Here are some points, each followed by its number:
[-45 -24   4  28 -54 -41 -20   7  -5 -13 -35 -28] 0
[52 51 29 50 48 35 49 44 36 28 37 37] 1
[ 36  27 -13   8 -18  -4  37   6  47 -10  35  44] 2
[43 40 49 60 30 28 48 46 37 46 32 61] 3
[-45 -13  14  26  -1  38 -22  -4 -22  -1   2   0] 4
[-45 -32 -40 -69  15 -27 -27  -4 -27  -6 -17 -24] 5
[-13 -46 -36 -61 -41 -46 -37 -28 -36 -52 -45 -33] 6
[-51 -20 -85 -32 -52 -88 -70 -33 -47 -42 -31 -35] 7
[52 60 28 -4 21 17 58 59 67 41 47 61] 8
[22 40  3  1 24 -3  9 -1 -6  7 30 13] 9
[ 15  32  18  29  30  18 -28  17  -3   8   4 -18] 10
[27 42 18 24 35 13 48 29 42 44 15 17] 11
[34 24 -4 23  6 22 18 65 50 11 18  2] 12
[ 17  27 -20   2  35  18  32 -25 -32  37   5  13] 13
[47 23 14 47 26 11 34 18 19 41 38 34] 14
[27 43 35 40 22 20 56 30 44 44 48 33] 15
[-88 -78 -84 -82 -68 -63 -65 -87 -62 -69 -49 -92] 16
[37 55  3 31 28 38 42 54 30 10 48 67] 17
[-2 17 16 47  2 41 18  9 23 23 11  9] 18
[-20 -20  36   2  45  55  28  51  29  34  42  28] 19
[-23 -24 -45 -61 -38 -53 -19 -50 -32 -61  -8 -38] 20
[-48 -35 -60 -26 -43 -47 -42 -10  -7 -25   9  -9] 21
[-62 -20 -59 -47 -59 -64 -54 -60 -64 -58 -83 -63] 22
[17 34 15  5 29  8 32 20 29  7 66 45] 23
[40 47 35 43 35 41 31 52 67 41 42 62] 24
[ 17  -3 -30 -28  10 -42  14  14 -10  -4  16  10] 25
[-51 -35  22  36 -26   8 -34 -46 -39 -37 -62 -41] 26
[ 27  27 -52 -46 -31 -52  30 -36  -2 -23  43  17] 27
[ -6  -4 -45  -3 -32 -40 -57 -51 -59 -65 -43 -47] 28
[63 59 25 57 21 53 55 43 56 46 70 51] 29
[-33 -42 -80 -69 -58 -44 -28 -44 -60 -36 -32 -33] 30
[-42 -60 -30 -60   8 -53 -45 -58 -74 -59 -43 -68] 31
[-11 -13  51  24  34  27  21  25   6  -2  17   7] 32
[-14  30  55  67  31  45   7  33  46  23  39   4] 33
[-66 -93 -78 -64 -50 -51 -82 -84 -68 -58 -88 -85] 34
[57 34 75 17 42 44 62 44 40 50 50 45] 35
[-83 -85 -72 -82 -74 -73 -72 -73 -70 -82 -82 -87] 36
[-42 -43 -17  23 -45 -52 -42 -33 -36 -41 -58 -52] 37
[-43 -50 -37 -28 -43 -43 -32 -65 -53 -52 -64 -46] 38
[-25 -34 -37 -18 -40 -20 -17  -6  -9  -3 -18 -23] 39
[52 52 47 54 40 25 58 50 42 69 26 42] 40
[  5   2 -67  38 -59 -45 -28 -42 -37 -54 -55 -28] 41
[28 32 44 34 42 45 49 39 41 51 54 26] 42
[-43 -57 -46 -56 -70 -64 -19 -19 -15 -13 -14 -24] 43
[60 32 44 18 45 38 32 26 24 30 25 46] 44
[47 48 74 46 41 55 38 53 53 52 52 62] 45
[-64 -34 -86 -42 -75 -89 -66 -74 -62 -60 -70 -72] 46
[-26 -46  24  -9 -44  -3 -22 -38 -24 -38  10 -26] 47
[-56 -61   4 -43 -16 -11  -7  -5 -13 -33  -2 -31] 48
[ 22  32  41   0 -10   0  28   1 -17  23   6  31] 49
[49 53 59 51 41 48 54 28 33 56 56 48] 50
[40 33 17  8 16 -6 42 16 29 -2 44 29] 51
[-61 -32 -70 -69 -26 -66 -37 -33 -12 -11 -45 -42] 52
[-27 -38 -11 -52 -19 -49 -34 -22 -18 -49  -8 -10] 53
[-54 -22 -42 -21 -64  -8 -46  -7  -2 -21 -39 -36] 54
[-78 -38 -47 -47 -65 -48 -41 -82 -61 -62 -74 -64] 55
[ 14   7 -56 -25 -13 -38  -2 -16  15  -9  26  28] 56
[61 58  0 27  5 52 12 29 36 34 30 33] 57
[-21  27  48  34  24 -14 -23 -26 -34 -17 -33 -44] 58
[17 11 30 18 20 46 36 21 75 20 57 14] 59
[35 67 61 32 57 66 29 25  6 32 11 40] 60
[-58 -75 -62 -73 -52 -51 -84 -78 -55 -96 -69 -98] 61
[52 41 52 58 53 38 43 41 40 40 44 50] 62
[32 45 30 16 28 19 51 46 31 29 40 44] 63
[  8 -10  -4  -9 -35 -17 -32 -31 -12 -22 -30 -19] 64
[ -8 -25 -47 -46 -21 -34 -47 -23 -32 -26  17 -38] 65
[ 48  78 -13  30   7  43  50  44  44  30  36  40] 66
[ 47  34  34  51  45  53  29 -10 -13  18   8  38] 67
[29 52 50 43 25 32 15  6 24 34 18 39] 68
[-65 -41 -36  12 -49 -31 -59 -40 -13 -56 -69 -52] 69
[45 30 29 42 46 32 55 52 44 32 57 36] 70
[ 35  -1  -9 -22   8   6  31  41  43  54  27  35] 71
[-78 -47 -62 -33 -66 -66 -46 -65 -62 -41 -58 -50] 72
[ 43 -30 -46 -17 -20  -2  15  28  28  33  51  24] 73
[-10   7  -7   4 -27  -9  -4 -17 -17 -12 -15   3] 74
[-33 -42 -70 -26 -30 -28 -54 -65 -57 -45 -76 -61] 75
[46 33  1 35  5 21 28 -2 13 31  3 28] 76
[-11 -11  50  11  25  44 -12 -15 -10  23 -19  22] 77
[-47 -31  38  16  36   9 -45  13 -21  -4 -37 -39] 78
[47 59 20 35 13 12 50 49 16 49 63 43] 79
[-59 -45 -42 -40 -70 -38 -61 -47 -78 -68 -31 -60] 80
[-15 -32  19  39  17  10 -41  17  21  18 -24 -20] 81
[ 45  11 -23 -19 -47 -23  14 -39 -30 -38  52  25] 82
[-45 -51  24  28 -26   6 -28 -43 -44 -34 -44 -56] 83
[23 43 50 28  3 40 49 53 28 38 35 41] 84
[55 60 62 38 40 48 50 62 64 58 20 41] 85
[50 34 55 32 57 59 49 67 56 71 43 74] 86
[64 37 24 20 33 33 39 33 37 26 44 55] 87
[-62 -74 -53 -40 -57 -54 -57 -61 -60 -59 -77 -62] 88
[ 10 -26 -33  -1 -15  -6  26  18  22  18  46  36] 89
[51 29 33 52 54 64 45 54 48 36 35 49] 90
[-38 -50 -31 -32 -78 -58 -23 -80 -41 -65 -28 -14] 91
[-37 -20 -30 -33 -42 -40 -30 -50 -53 -52 -57 -38] 92
[32 -5 25 20 47 12 30  1 11 53 30 51] 93
[33 40 27 57  6 27 38 54 42 47 31 44] 94
[39 42 36 53 45 49 30 31 45 38 38 17] 95
[50 24 12 35  1  1  0 17 10 25 -1 14] 96
[ 45  41  14 -11  20   5  35  -5  27  26  39  36] 97
[61 46 54 40 37 41 25 32 48 34 25  3] 98
[-37 -43   1 -20 -29 -34 -30 -22  -9 -18   6 -12] 99
[30 38 36 42 46 37 45 43 57 37 48 40] 100
[44 43 45 21 37 26 36 49 28 33 15 54] 101
[28 13 32 26 35 47 42 35 50 29 50 38] 102
[ 28  46   6  33 -12 -12   2   9 -15  16   5 -23] 103
[ -8 -14  -6 -30  32  -4  -2 -14 -11   2 -29 -16] 104
[57 55 42 39 73 33 48 55 58 64 29 39] 105
[ 24  26 -26 -16 -27 -22  18  30   8  22   1  17] 106
[  2  23  25  11  11  12 -27 -41 -27 -59 -40 -42] 107
[ 58 -13 -28 -19  -3  46  54  53  54  53  43  32] 108
[ 20  29   4  45 -25  19  38  37  44  35  38  30] 109
[58 54 34 18 46 43 36 27 27 54 49 48] 110
[36 23 24 31 22 36 55 54 46 45 48 44] 111
[ 15  10 -10  -1  -3 -34   9 -38 -39 -69 -27 -44] 112
[ -3 -10 -18   7   7 -14 -13   3  -3 -23  15 -18] 113
[-64 -85 -57 -53 -87 -74 -74 -74 -77 -62 -68 -84] 114
[44 41 30 34 12 31 62 23 50 28 37 34] 115
[53 35 -7 -8 36 20 42 55 38 20 30 25] 116
[-52 -48  20 -30  33  23 -25 -31 -49 -43 -30 -29] 117
[ 13  -4 -16   7   7  12  -1 -13  21   2  20  -4] 118
[ 44  37  13   6   2   2  -2   7   0 -17 -10  21] 119
[19 -1 67 36 43 54  4 55 49 52 14 31] 120
[-47 -71 -50 -53 -64 -66 -35 -30 -25 -32 -71 -37] 121
[ -3  15 -50 -22 -35 -43   0 -26 -36  -6 -20   1] 122
[-45 -56 -75 -66 -25 -69 -41 -71 -70 -85 -41 -57] 123
[ 3 -1 35 47 39 25 -4 17 37 16 12 13] 124
[-21 -14   8 -18  18  -7 -29 -26 -19 -12 -23 -11] 125
[35 36  6  2 48 30 56 55 34 30 52 41] 126
[-54  -1  24  37 -50 -11 -60 -47 -43 -34 -52 -43] 127
[-49  -9  12  31 -14  25 -19 -33 -31 -29 -31 -38] 128
[14 24 30 55 30 44 24 37 22 20  1  5] 129
[44 40 24 -2 26 29 11 18  7 17 39 27] 130
[-23  -3  17  16 -17 -14 -17 -18 -25 -28   5   7] 131
[ 45  40  24 -17  34  29  34  40  56  18  40  34] 132
[ 49  39  -8  21 -20  -8   8  22  56  32  46  22] 133
[-53 -57 -50   6 -70 -51 -39 -54 -70 -40 -61 -62] 134
[-49 -81 -70 -53 -80 -61 -67 -38 -52 -53 -62 -63] 135
[-11 -53   8 -35 -14 -46 -34 -46 -25 -44 -25 -31] 136
[65 35 41 45 28 46 58 57 35 44 34 50] 137
[21 17 11 16 38  2 25 34  7 23  8  1] 138
[ 3 11 46 34 29 20 28 45 40 43 13 15] 139
[-15 -57 -62 -64 -14 -57  -6 -31  -6 -40   8  -5] 140
[ 4 27 45 45 32 37 32 26 15  0 -2 22] 141
[-40 -18   1   6 -23  -4  -6 -10 -16 -21   4 -23] 142
[47 33 58 25 63 30 37 29 61 62 41 54] 143
[ 22 -14 -53 -65  -8 -57 -19 -62 -29 -25   5   8] 144
[-36  12  46  46  23  40   5  33  43  25  -7   2] 145
[ -1 -16  42   3  30  45  35  45  12  25  21  38] 146
[-22 -19  13 -22   8 -12  -7   1 -26  -8 -10 -21] 147
[ 30  18 -13  22 -11 -24   5  49  44  -2  42  17] 148
[ 12  11   4  12  12 -10  -9  -2   0   3  21   6] 149
[-23 -25 -15  -7 -54 -28  -9 -28 -21   2 -23 -34] 150
[-21 -48 -39 -26 -62 -45  -9  -8  14 -15 -10 -14] 151
[28 37 42 38 34 27 10  4 22 20 -1 10] 152
[50 48 50 37 71 44 58 44 63 41 40 44] 153
[-19  21 -57 -11 -62 -48 -52 -32 -16 -42 -22 -42] 154
[-67 -48 -56 -23 -70 -56 -52 -31 -37 -60 -56 -60] 155
[18 24 47 41 53 37 17 51 48 57 19 12] 156
[  8   9 -10  -7   5 -15  25  -6  32   2  20  27] 157
[-49 -71 -59 -78 -93 -55 -42 -53 -54 -59 -57 -55] 158
[ 16 -22 -64 -50 -58 -55 -15  -3 -12 -25 -22 -22] 159
[ 13  -4 -19  24  -1  -1 -17 -36 -18 -16 -59  -5] 160
[54 50 26 31 28 62 45 13 37 56 45 60] 161
[45 45 35 39 53 62 36 43 37 65 23 41] 162
[-60 -73   3 -51  12 -40 -55 -46 -19 -70 -39 -38] 163
[24  8 31 41 23 20 23 40 47 -7 45 32] 164
[-14  12  23  41 -42 -25 -11 -42 -21 -21 -34 -17] 165
[20 73 48 57 37 27 37 45 16 23 24 -1] 166
[25  6  0 -2 26  4 23 30 18 -5 32 21] 167
[42 37 64 54 50 44 33 71 43 41 62 55] 168
[ 40  32 -13  47 -13 -27  17  14  33  26  15  18] 169
[-13   2 -10 -51  17   7   8   1   9   0   8   8] 170
[ 1 12 40 19 16 51 53 49 20 52 50 26] 171
[38 51 44 71 19 31 22  7 36 23 22 30] 172
[-53 -55  -3 -33 -43 -41 -60 -69 -64 -52 -50 -69] 173
[57 51 41 47 30 57 35 43 55 50 51 39] 174
[48 40 16  9 27 21 28 31 39 29 45 41] 175
[-35 -26 -55 -39 -50 -44 -46 -40 -48 -44 -25 -55] 176
[-80 -88 -82 -84 -81 -72 -87 -78 -75 -75 -84 -83] 177
[-54 -46 -49 -53 -11 -43 -49  -5 -39 -20 -59 -49] 178
[ 34  33 -23  -3  21  34  40  22  16   4  33  59] 179
[30 42 37 56 50 35 40 52 43 43 26 38] 180
[-36 -62 -36  -7 -23  -6 -43 -52 -54 -61 -42 -46] 181
[ 11   1  29   1  32   5  10   2 -17  -1 -17  -4] 182
[  7  45  53  31  46  27 -13 -39 -40  -6 -21 -18] 183
[10 21  4 -6 11 10 48 16 37 39 59 16] 184
[  8 -28 -61 -38 -63 -53 -18 -58 -71 -53 -28   4] 185
[-37 -14  -4 -16 -22 -19 -32 -18 -12 -42 -36  -8] 186
[ 40  42   6 -11   5   2  36  -7  19   9  48  32] 187
[-33 -12 -26 -33 -51 -32 -66 -35 -32 -46 -36 -61] 188
[ 14 -10 -20 -20 -34 -11 -29 -53 -39   0 -35 -26] 189
[-36   7  35  44 -17 -12 -20 -38 -82  -8 -44 -40] 190
[-26  20 -27 -14 -19 -25 -23   0  -2 -43  -8 -25] 191
[-103  -41  -38  -78  -34  -54  -76  -62  -76  -63  -65  -71] 192
[42 21 36 17 43 30 43 43 14 21 38 35] 193
[-89 -94 -67 -80 -69 -74 -78 -42 -57 -61 -74 -49] 194
[ 33  -8 -36 -13 -48 -30  33 -27 -17 -35  28  32] 195
[28 35 40 70 25 47 18 52 44 35  0 10] 196
[36 55 63 54 53 68 36 12 24 56 20 41] 197
[36 34 33 48 33  4 56 51 36 46 39 34] 198
[28 17 -2 23 12 13 23 41 33 34 50 43] 199
[-1 25 50 18 42 33 20 43 35 26 18  6] 200
[18 -8 61 52 40 27 42 32 43 27 19 29] 201
[-71 -68 -71 -82 -81 -72 -77 -69 -57 -68 -66 -77] 202
[-50 -10 -19 -10 -13 -17 -58 -48 -65 -53 -47 -42] 203
[-84 -76 -63 -98 -75 -73 -75 -76 -77 -88 -80 -77] 204
[-11 -20 -65 -51 -76 -55 -15 -35 -46 -43  -1  -3] 205
[12 28 40 30 37 60 20 39 37 24 24 40] 206
[-35 -58 -54 -60 -64 -38 -37 -48 -65 -28 -28 -49] 207
[ 14 -24 -50 -45 -14 -34 -15  -8  -5  -9   7  -8] 208
[32 45  5 18  6 36 32  5 -7 35 16 28] 209
[38 55 49 42 38 48 43 51 39 45 25 46] 210
[-67 -77 -56 -78 -41 -98 -71 -61 -68 -58 -62 -44] 211
[43 43 22 41 64 34 17 20  5 25 -6  8] 212
[33 44 15 22 26 24 36 48 40 51 19 47] 213
[-3  3  3 -9 -7 -5  3 -4  8 -9  2  7] 214
[ 14  25 -12  12  22 -17   1  34  16   3  12  12] 215
[-45 -61 -31 -61 -24 -28 -60 -14 -57 -23 -46 -34] 216
[-13  -7  21  15 -28  -3   3   3  13  -5 -22 -10] 217
[ -7   1  18  -5  -7 -17 -42 -25 -51 -36 -52 -32] 218
[ 10  -4 -10  -1 -20   0 -19  23  29  16  16  -5] 219
[-22 -49  -4 -39 -54 -28 -40 -59 -64 -56 -44 -47] 220
[39 17 15  3 37 29 42 16 35 47 42 41] 221
[14 20 33  0 46 48 27 19 22 38 33 35] 222
[-68 -44 -41 -33 -54 -27 -49 -41 -61 -56 -38 -52] 223
[ 36  45  20 -17  37  26  25  15  44  39  65  52] 224
[ 9 21 35 19 20  2 41 46 30 36 48 31] 225
[-66 -68 -62 -77 -57 -64 -60 -67 -42 -67 -50 -53] 226
[40 33 17 51 45 21 31 14 47 52 34 29] 227
[44 45 38 40 37 50 42 51 52 67 23 37] 228
[-80 -69 -71 -58 -63 -56 -44 -50 -40 -43 -34 -69] 229
[-55 -89 -46 -79 -69 -57 -36 -12  12 -38 -22 -37] 230
[28 38 29 22 35 52 50 57  7 28 18 56] 231
[-35 -23  43  29  22  34 -28  25  21  51 -40 -18] 232
[-35 -46 -71 -74 -63 -66 -54 -61 -64 -74 -38 -51] 233
[-34 -40  -7 -38 -39 -48 -29 -30 -26 -10 -54 -43] 234
[46 19 50 35 53 35 59 33 51 43 46 68] 235
[-63 -52  -5 -22 -32  -2 -45 -27 -54 -58 -38 -54] 236
[43 43 28 66 25 42 23 27 31 26  1 41] 237
[-48 -44 -46 -61 -27 -50 -52 -61 -62 -38 -38 -48] 238
[42 31 68 47 59 48 51 38 53 38 49 34] 239
[-57 -60 -16 -21 -26 -17 -54 -30 -61 -47 -56 -59] 240
[ -63  -90  -99 -102  -60  -84  -58  -71  -62  -74  -67  -46] 241
[-40 -21 -41 -18 -29 -19 -50 -61 -21 -57 -61 -52] 242
[33 32 -8 23 23 16 -1 37 -9 25 32  7] 243
[-62 -68 -61 -55 -49 -45 -45 -31 -42 -58 -22 -34] 244
[  5  12  22  14  -4  23 -13   1  -4   6  11   9] 245
[52 46 34 50 41 33 41 32 31 47 67 57] 246
[-39 -50 -18 -33 -14 -52 -39 -21 -53 -39 -45 -52] 247
[ -7  13 -34 -16  11 -13  -2 -21   2  16 -24   0] 248
[-63 -47 -53 -46 -54 -34 -56 -57 -70 -44 -73 -80] 249
[-31 -22 -46 -38 -63 -52  -4 -58 -25 -63 -25  -9] 250
[ 10  11 -21  15 -49 -21 -20 -10 -13 -23  -1  -8] 251
[43  9 58 69 43 29 36 55 46 46 55 33] 252
[31 51 31 18 34 34 32 36 41 30 36 50] 253
[-21  26  53  30  44 -21 -46 -40 -25 -17 -40 -13] 254
[-18  29  48  12  23  -8 -23 -19   1  -9 -17 -13] 255
[-86 -87 -63 -84 -49 -60 -66 -74 -75 -80 -71 -66] 256
[37 -9 24 16 44 42 66 52 45 29 39 19] 257
[-53 -72 -60 -68 -66 -63 -49 -66 -63 -55 -51 -62] 258
Which three points above are nearest to each new point? Their numbers follow each, nearest first.
[-15 -28 -14 -14  23   4 -11   0   8  19 -14  -7] 104 248 147
[-21 -47 -64 -62 -69 -57 -45 -67 -45 -59 -53 -32] 233 30 258
[ 31   3 -13 -38  32   1  39  48  31  41  19  21] 71 116 167
[-13 -18 -15   6 -55 -46 -29 -46 -21 -34 -46 -17] 64 150 37
[ 45 -10 -29 -14   7  19  32  50  41  51  42  37] 71 108 73
[-44 -32 -13 -29 -20  -7 -27 -14 -13 -21 -37 -29] 186 39 48
[ 39  39  -7  46 -28  13  40  29  42  28  25  21] 109 169 133
[35 30 62 38 80 52 28 56 60 29 49 19] 239 153 100
[ 33 -10 -11 -27   9   7  35  35  24  18  17  34] 71 167 89
[ 16 -52 -49 -68 -52 -64 -11 -84 -54 -56  -6  15] 185 144 205
[20 29 11 41 -1 50 21 13 15 29 18 19] 18 209 76
[-42  -8  -3   6  -3   3 -44 -52 -65 -39 -44 -29] 203 218 128
[66 44 29 29 43 50 55 16 23 17 45 52] 87 44 110
[-25  44  58  46  15 -19 -15 -36 -44 -10 -33 -24] 58 254 255
[47 35 83 47 54 57 35 44 49 47 49 57] 45 239 168
[-13  32  35  15   6  22 -29 -44 -60 -48 -49 -28] 107 218 58
[45 -2 24 15 21 20 46 32 32 46 48 41] 221 111 102
[ 9 30 56 54 45 43 20 42  7 35  1 15] 129 141 200
[50 54 51 55 55 43 43 50 34 47 41 53] 62 210 50
[-45 -55  -2 -10 -37 -33 -54 -63 -55 -69 -48 -64] 173 220 240
[ 39  37 -15  -1   1  12  50 -21  20 -10  27  19] 187 2 51
[ -5  -4   1 -25  -9 -28 -18 -24   0 -13  -2  -5] 214 74 125
[ 2 11 40 59  5 35  8 26 26 31  7 11] 18 129 124
[-31  16  50  13  16 -18 -31 -24 -28 -22 -38 -34] 58 254 255
[-15   0  10   3   8  -3  -9  -3   1  33  33   0] 149 245 118
[31 60 23 25 29 28 61 51 39 29  6 21] 11 63 213
[51 66 32 50 51 48 39 28 43 44 77 47] 246 50 29
[-32   2  28  34  55  35  -3  34  43  53 -16 -15] 145 232 124
[15 34 62 35 49 37  6 12 32 27 30 49] 68 206 222
[28 49 28 14 20 27 -4 27 10 34 26 26] 130 68 243
[ -7 -18   8  -2   6 -21 -16  -9 -10 -14  -7 -20] 147 113 125
[ 29 -19 -30 -17 -43 -32 -60  -2 -25  -8 -29 -22] 64 189 251
[-16 -17 -47 -68 -41 -46  -8 -21 -16 -38   8 -22] 20 140 65
[-73 -60 -37 -42 -66  -6 -58 -35 -25 -52 -48 -56] 223 155 236
[-45  28  39  33  27 -14  -5 -23 -14 -18 -16 -12] 255 58 254
[-63 -64  -3   2 -20 -10 -39  11   0  -9 -56 -37] 0 54 39
[32 61 45 52 45 57 29 36 38 28 25 42] 210 95 180
[24 21 45 39 18 20  7 34 25 16 29 27] 164 124 139
[ 19  29  26  23  24   2  54 -12 -18 -23 -14  -5] 182 119 49
[55 53 33 69 55 48 53 42 41 57 39 57] 62 40 50
[ 27  34  -5 -29  22  -7  19 -40 -10 -29  15   4] 9 214 149
[-44 -46 -17 -14 -23 -26 -21 -23 -16 -24 -15  -8] 99 186 39
[-61 -40 -67 -33  -4 -17 -60   0 -40   6 -45 -46] 178 216 5
[-17  28  28  44  11 -14 -25 -40 -25 -24 -21 -27] 58 254 255
[  4 -20 -40  13 -54 -31   2   9  -1 -36  -9   7] 251 151 74
[-30 -14  -2 -31 -25 -12 -50 -50 -49 -47 -51 -51] 203 92 188
[ 52  -3 -31 -62 -25 -35  22 -31   2  -9  36  33] 27 195 56
[23 20 27 18 31 38 30 52 38 30 40 21] 102 193 206
[-23 -19  48  16  36  39 -27  55  14  25 -16 -17] 232 81 145
[32 35  6 21 13 28 52 56 72 22 44 54] 111 8 63
[-36 -32  25 -42  28  34 -40 -41 -53 -34 -40 -66] 117 236 125
[ -5 -10  32  -7  44  39  41  58  54  41  27  54] 19 146 102
[-36  -6  10 -16 -14   1 -34 -15  -8 -35 -37 -26] 186 125 64
[33 38 49 46 56 59 57 81 37 57 61 41] 168 86 42
[ 10  19 -13 -35  -7  -2  22  27  34  -8  34  40] 157 167 2
[54 25 13 -5 19 46 68 30 43 42 51 34] 221 126 111
[48 22 -3 39 34 20 46 24 21 31 56 13] 14 227 199
[51 38 10  6 14 18 16 29 55 30 45 50] 175 87 132
[-70 -63 -73 -75 -84 -81 -66 -67 -60 -60 -62 -78] 202 114 258
[23 42 35 24 17 50 39 47 26 47 27 48] 84 231 253
[49 36 47 10 46 43 33 21 17 39 37 37] 44 110 193
[-59  10 -80 -53 -71 -62 -64 -66 -67 -70 -83 -61] 22 46 55
[  0  -3 -44 -31 -12 -22 -13   6  -8  -9  17   4] 208 25 56
[ 28  21 -19 -10 -20  19  -4 -27 -41  15 -45 -29] 189 160 74
[ 20  -6 -17 -16 -32 -18  20 -32 -26 -30  15   0] 195 82 74
[33 45 53 41 47 57 42 44 31 44 35 49] 210 62 162
[ 23  61  -1  15  -6  -7 -18 -14  -8  12 -17 -20] 103 119 10
[-26  16  47  38   3 -30 -37 -47 -34 -37 -56 -41] 58 254 218
[65 55 72 28 49 27 56 40 52 37 55 44] 35 153 239
[-62 -41 -44 -34 -40 -69 -46 -40 -30 -46 -54 -52] 155 38 72
[-74 -63 -72 -82 -90 -67 -75 -59 -70 -69 -77 -75] 202 36 177
[48 51 33 57 32 44 18 36 17 27 22 45] 237 1 68
[-46 -20 -60 -56 -75 -78 -63 -43 -66 -68 -78 -58] 22 46 233
[-14  19  30  34   9  12 -44 -26 -25  -9 -14 -39] 58 255 128
[ 24   7 -20 -11  17  29   8 -43 -24  16 -26  23] 13 248 104
[ 44  37   0  28 -10 -10 -13 -39 -21   3 -13 -22] 103 119 160
[-2 13  8 26 -6  5 16 26 39 38 15 11] 18 109 139
[  2  -3  25 -19  -3  16  -3  15  21 -11  22  15] 214 245 167
[ 26  13 -44 -54 -37 -54  45 -51 -35 -35  21  25] 27 195 82
[42 54 16 42 47 51 52 31 16 42 37 30] 1 95 110
[38 18 18  7 23 39 27 15 27 35 57 23] 221 175 130
[-11 -14 -16 -12   6 -46 -17  16  -6 -19   1 -28] 113 147 191
[ 17 -12  12 -33  -4  -3  53   7  -7  -7   5  -2] 214 170 25
[-18 -29 -10 -14 -11  -6   3 -25   1 -24   5 -23] 142 113 214
[ 10  -9 -25 -31   5  19  22  30  45  55  35  26] 71 73 184
[29 58 31 31 46 31 36 30 31 34 49 67] 253 246 110
[-33 -35 -90 -75 -53 -66 -36 -67 -55 -62 -43 -52] 233 30 123
[ -5  17  59  26  27  23 -20  16 -13   7 -13 -23] 10 255 182
[ 38  33  13  24  11  -5  12 -33 -28 -35 -29   3] 119 160 182
[-26  29  49  42  15 -13 -25 -32 -23 -38 -40 -49] 58 254 107
[ 37  32 -21  38 -13 -19  33  43  36  13  56  35] 148 133 199
[ 30  -7  -8 -28 -23  22  47  33  35  26  32  37] 71 108 89
[ 17  32 -18   5  29  41  13  28  31  34  29  10] 243 199 130
[-21  29  43  48  32  41 -13  26   5  39   6   4] 145 129 124
[ 47   9  -9 -18   3 -26  40  -3  29  15  20  37] 157 187 97
[23  6 16  5 -8 23 33 51 41 31 47 21] 199 225 184
[27 44 36  4 56 29 35 37 50 27 48 51] 253 132 63
[-38 -60 -74 -62 -62 -52  -8 -52 -58 -46 -25 -20] 30 207 244
[-25  -6 -23   1 -53 -52 -17 -19 -16  -7 -18 -21] 150 39 0
[38 48 32 28 -7 28 58 25 42 22 37 49] 115 15 63
[  4  44  51  19  36  53  11  47  32  54 -15  -9] 200 156 139
[12 -1 40 23 51 31 17 42 20 15 18 18] 200 32 124
[ 42  14 -32 -28  25  48  28  30  28  43  13  37] 71 179 116
[23 13 41  9 46 38 27 24 39 -1 20 11] 200 222 206
[-27 -40 -32 -49 -39 -35 -55 -30 -28 -40 -49 -35] 6 188 216
[-10 -10  -8 -14   2   4  16  10  13  -2   7  14] 214 170 157
[19 30  2 20 31 29  8 24 37 34 51 24] 199 175 221
[  8  11 -31  11  -8  -7 -21  16  28   3  27  29] 219 215 149
[-60 -79 -60 -62 -43 -52 -71 -57 -76 -47 -83 -55] 88 34 258
[ -6 -28   7 -14   9   2 -14 -32 -16 -18 -38 -21] 125 104 147
[34 47 53 27 46 60 52 14  7 27 21 22] 60 197 44
[-51  -2 -75 -13 -53 -61 -46 -71 -66 -41 -69 -52] 22 72 75
[-41 -26  29  -9   2   0 -52  16  -2   1 -53 -35] 78 81 125
[38 23 37 36 31 32 51 18 13 28 37 43] 193 14 44
[-20 -17  25  34  43  34 -25  60  -3  45 -12 -12] 232 81 145
[43 -1 45 48  2 18 11 26 44 22 46 10] 164 14 201
[22 14 42 30  7 17 10 33 29 34 42 39] 225 199 164
[54 47 53 48 48 36 51 39 43 70 24 40] 40 228 105
[49 33 58 30 47 39 35 40 47 59 50 48] 143 62 35
[64 44 48 43 54 46 38 36 48 32 54 47] 62 174 1
[-14 -24  34 -13  36  41  51  57  39  43  49  48] 19 146 171
[-10 -13 -33 -38   8 -16   0 -57 -33  32 -24  24] 248 104 122
[23 15 24 22 40  0 25 40 41 29 42 27] 225 199 175
[ 6 -2 29  0 46 53 36 34 18 55 33 53] 222 146 19
